First come named turns, each shown by rows before and after it. For each pair of rows after them, which turns, in which order, take the first row to the second? The first pair is done for you.
A (before => after):
-22.0, -19.9, -23.5, 3.6, -16.0, 9.8, 45.3, 8.6, 14.1, 7.5, 3.5, -2.7, -7.7, -3.2, -6.5, 2.7, 2.3, 11.7, -0.5, -15.7, 19.2, 22.3, -0.4, -7.1, -1.0, -0.2 => 8.1, 12.1, -3.0, -23.0, 1.7, -21.8, 5.9, -14.6, -1.8, 12.6, -11.0, -21.1, -16.4, 6.3, -11.9, 10.2, 29.0, -8.0, 14.8, -9.6, 17.5, 13.3, -13.1, -27.8, 1.9, 10.5
-1.8, -4.6, -1.1, -13.6, 5.0, 4.6, 5.7, 14.8, -14.9, -22.5, -1.7, -0.1, 9.5, -30.8, -22.7, -9.0, -0.2, 5.6, 18.2, 10.1, -12.6, 13.9, -13.5, -7.9, 10.5, -20.5 => -3.1, -4.2, -1.8, -13.9, -0.4, -0.8, 0.0, 9.1, -9.6, -21.5, 0.5, 0.6, 7.6, -28.9, -23.7, -13.0, -1.1, 4.6, 21.6, 11.8, -9.6, 15.1, -16.7, -8.1, 10.0, -21.8
4.6, -7.3, -30.6, -17.8, 17.1, -0.3, 17.6, -16.0, 8.8, -28.4, 7.6, 8.0, -12.9, -18.2, 5.4, -6.0, 9.3, -4.4, -20.4, -12.8, -19.0, -4.3, 2.9, -28.7, 16.5, 4.4 => -2.5, -13.0, -31.6, -15.2, 13.3, -2.4, 23.1, -18.4, 10.1, -23.6, 7.7, 6.5, -17.2, -18.7, 0.4, -4.6, 9.1, -5.5, -16.9, -10.8, -14.1, 6.8, -2.1, -26.4, 22.7, 4.9
-0.6, 15.5, 13.5, 14.4, -1.5, 11.8, 1.3, 5.2, 0.1, 17.2, 3.5, 9.2, 9.6, 2.6, 1.7, -4.6, -8.4, -8.7, -5.7, -5.6, 7.9, 4.2, 13.0, 24.4, 2.7, 1.3 => 1.6, 20.8, 16.6, 9.4, -4.2, 6.7, -3.1, -0.6, 1.8, 22.2, 2.6, 0.2, 7.7, 6.6, -3.7, -6.0, -0.7, -9.4, 1.8, -4.9, 12.9, 10.4, 10.9, 21.5, 4.4, 7.9
C (before => after):
5.8, 9.7, 4.2, -13.4, -8.7, -8.1, -0.3, -11.9, -0.8, 1.5, -9.6, -9.0, 1.3, 7.0, -4.8, 3.2, 9.6, 0.3, 13.0, -0.9, 11.5, 2.8, -7.3, 0.8, 4.1, 1.7 => 1.4, 8.8, 7.6, -7.7, -7.1, -5.9, -6.7, -11.0, 5.6, 8.6, -7.4, -9.6, 8.7, 7.2, 0.3, 9.9, 6.5, -5.4, 11.9, 2.7, 11.3, -0.7, -1.5, 6.2, 7.4, 3.4
-10.3, -11.8, -11.2, -3.8, -4.3, 2.3, 3.7, 5.8, 3.6, -4.3, 9.8, -1.5, -5.6, 4.7, -12.3, 8.7, 10.6, 2.8, -1.7, 2.0, -5.2, 5.7, 1.9, -4.1, 1.8, 1.1 => -7.2, -7.5, -8.8, -6.2, -5.7, 5.6, 13.6, 3.8, 0.4, -3.0, 1.9, -1.2, -14.1, 2.0, -11.6, 5.0, 13.9, 0.8, -0.5, -6.3, 9.0, 8.5, -1.7, 2.7, 3.0, 0.0
-0.9, -0.8, 11.4, 4.2, -4.9, 11.3, 4.8, -3.4, 6.6, 3.6, 0.6, 11.6, 26.8, -1.9, 3.6, 3.3, 1.1, 10.7, 8.3, -7.2, 8.3, 2.7, 13.6, 2.4, 0.8, -10.2 => -4.8, -2.2, 9.4, 7.0, 1.1, 12.1, 5.1, -6.7, 8.3, 0.4, -3.2, 12.1, 27.6, -4.6, 3.9, 7.6, -1.3, 8.1, 4.3, -3.8, 1.5, 4.2, 11.1, 2.4, -0.1, -11.3
-1.8, -1.5, -6.0, -5.2, -1.4, -4.2, 0.7, -3.8, -0.7, -8.4, 2.2, -7.9, -7.2, -6.4, -0.3, 5.9, 6.5, 6.4, -0.2, 1.8, -4.6, 1.0, -6.2, -10.7, 1.4, 7.6 => -0.2, -1.3, -11.8, -8.5, -2.7, -7.0, -3.5, -9.5, -1.5, -5.9, -0.8, -5.5, -8.0, -3.5, -1.3, 7.3, 9.0, 2.5, -2.4, -3.6, 1.7, -1.1, -6.3, -10.1, 4.6, 8.5
W (before => after):
16.4, 16.6, 16.2, 1.6, -10.7, -7.5, -1.1, -11.0, 0.5, 34.0, 0.6, -1.4, -19.3, -5.4, -15.4, 8.7, 18.5, -5.7, 10.8, 14.7, -8.4, 0.4, 0.3, -10.8, 16.8, 2.5 => 23.5, 24.7, 16.8, -3.5, -7.7, -9.4, -2.4, -15.4, -5.1, 30.8, -6.5, 1.5, -20.3, -7.2, -7.0, 2.6, 17.9, -9.4, 16.2, 0.2, -2.6, -4.6, 2.4, -6.2, 19.1, 2.5
13.7, 11.6, 0.0, -16.6, 15.0, -31.5, -19.0, -10.9, -11.2, -8.0, -7.4, -16.9, -8.3, 2.4, 0.1, 11.8, 28.8, -4.4, 8.2, 0.5, -12.1, -2.6, -23.9, -35.1, -1.6, 8.4 => 21.1, 15.4, 4.0, -17.5, 23.0, -31.3, -18.2, -12.5, -18.8, -11.2, -16.9, -14.6, -5.4, 0.7, 15.0, 3.4, 22.1, -6.7, 9.8, -6.0, -5.3, -9.7, -15.2, -33.4, -6.2, 4.1
-16.6, -4.9, -2.0, 1.8, -9.6, -27.5, -28.7, -5.8, 9.1, 0.3, 13.1, -27.3, 21.2, -0.2, -10.8, 25.7, -15.9, 3.3, 20.1, 6.9, -33.3, 6.3, -0.5, -13.5, 3.5, 5.1 => -13.0, -0.8, -15.4, -16.5, -21.9, -29.8, -14.7, -22.7, 11.7, 3.6, 0.3, -30.6, 2.6, 3.5, -7.8, 20.1, -1.0, -3.1, 33.3, -13.1, -11.4, 14.1, -12.8, -16.1, 11.0, 15.4
18.7, 1.7, -3.3, -23.0, -4.9, -17.6, 10.2, -17.6, -6.5, 4.6, -15.8, -25.3, -12.6, 21.0, 16.3, -5.8, 20.5, -13.4, 11.3, -15.3, 18.7, 13.4, -44.0, -1.1, -22.6, 8.1 => 34.6, 15.2, 16.1, -9.0, 13.8, -12.1, -5.0, -2.8, -17.9, -7.3, -22.1, -12.3, 5.7, 12.1, 34.4, -12.3, -6.2, -18.1, 4.8, -13.3, 9.0, -0.5, -26.9, 9.2, -32.6, -5.0
Then:
(2 to 3 turns a pair)
-12.2, -5.4, -24.4, -13.3, -4.2, -18.6, -11.8, 0.4, 0.3, 2.0, -14.2, -18.7, -18.2, -1.2, -12.5, -3.8, 41.9, 22.6, -6.6, 19.6, -25.0, -5.8, -22.7, -21.4, 11.6, 21.4 => -2.4, -13.8, -20.4, -1.3, 20.6, 2.3, -5.5, 23.0, -10.5, -16.3, -24.2, -1.3, 0.9, -14.3, 21.2, -28.3, 11.1, 25.6, -32.4, 2.9, -24.4, -22.4, 3.9, 0.7, -5.2, -3.5
W then A then W
-7.9, 8.1, 7.2, 19.4, -6.1, 30.0, -16.8, 16.2, 4.8, -31.6, 9.5, 7.2, 8.4, -15.2, -8.1, 7.5, -14.4, 0.1, 6.1, 30.0, -31.7, -5.8, 21.0, 1.0, -9.7, -24.9 => 15.7, 17.5, -13.2, -12.5, -24.2, 21.2, 5.0, -9.0, -4.0, -31.0, -21.9, 11.0, -16.8, -10.4, 11.1, -11.1, 6.3, -13.0, 24.0, -17.9, 14.8, 6.2, 7.4, 12.0, 0.9, -13.7
W then W then W
-28.2, -19.6, -9.3, 12.4, -13.3, 21.8, 34.5, 3.6, 11.9, -0.9, 7.7, 12.2, 1.2, 0.8, -5.1, -7.4, -2.5, 4.8, -9.2, 4.6, 1.6, 20.6, 3.1, 13.6, -4.1, -7.3 => 22.8, 9.9, 5.5, -0.8, 11.2, 4.1, 6.0, -1.0, -18.2, -9.5, -18.9, 16.4, 6.6, -1.9, 24.4, -21.7, 0.0, -15.3, -3.9, -9.5, 8.2, -6.9, 12.7, 11.7, -13.7, -18.5
A then W then A
13.8, -3.5, 13.4, 8.2, 6.0, -0.2, -1.1, -0.7, -9.3, 1.2, -18.7, 1.7, 16.4, -4.4, 11.1, -3.3, -2.2, 1.3, 9.7, 10.4, -9.5, -13.6, 21.4, -5.8, -15.5, -4.5 => 3.7, -7.4, -10.0, -6.3, -11.6, -6.5, 10.0, -20.6, -1.5, 4.5, -17.1, -5.8, -6.0, -0.5, -0.4, 2.1, 18.6, 2.7, 19.6, 0.9, 6.7, 4.8, 6.7, -14.3, -1.4, 11.6
W then W then W
-9.7, -11.1, 7.1, -5.2, -3.8, -24.8, -20.3, -5.9, 1.2, 15.1, -3.3, -3.7, -6.8, 6.2, -11.0, 8.0, 6.8, 8.9, 0.9, 21.5, -7.6, -3.5, -4.8, -15.5, 8.8, 0.8 => 15.5, -0.3, 15.2, -1.4, 8.7, -18.1, -22.0, -1.5, -14.6, 7.5, -17.4, 10.2, 3.2, -1.6, 16.9, -6.1, -5.8, -3.3, -2.6, 7.8, -1.8, -12.5, 1.6, -4.7, -0.7, -11.0
W then W then W
8.1, 5.5, 14.8, 8.2, 13.4, -20.4, -14.1, -26.6, -19.2, -27.9, -5.8, -6.6, -1.3, -4.5, 15.6, 1.9, 3.3, -7.3, 1.0, -9.3, -15.7, -18.6, -4.7, -27.2, 0.5, -10.0 => -28.0, -13.4, -5.9, 12.8, -18.2, -7.1, 14.0, -32.7, 2.1, -12.8, 10.9, -13.8, -12.0, -0.9, -18.3, 14.1, 8.1, 8.1, 4.2, -3.0, -8.5, 7.9, -13.4, -27.7, 16.0, -2.8
A then W then A
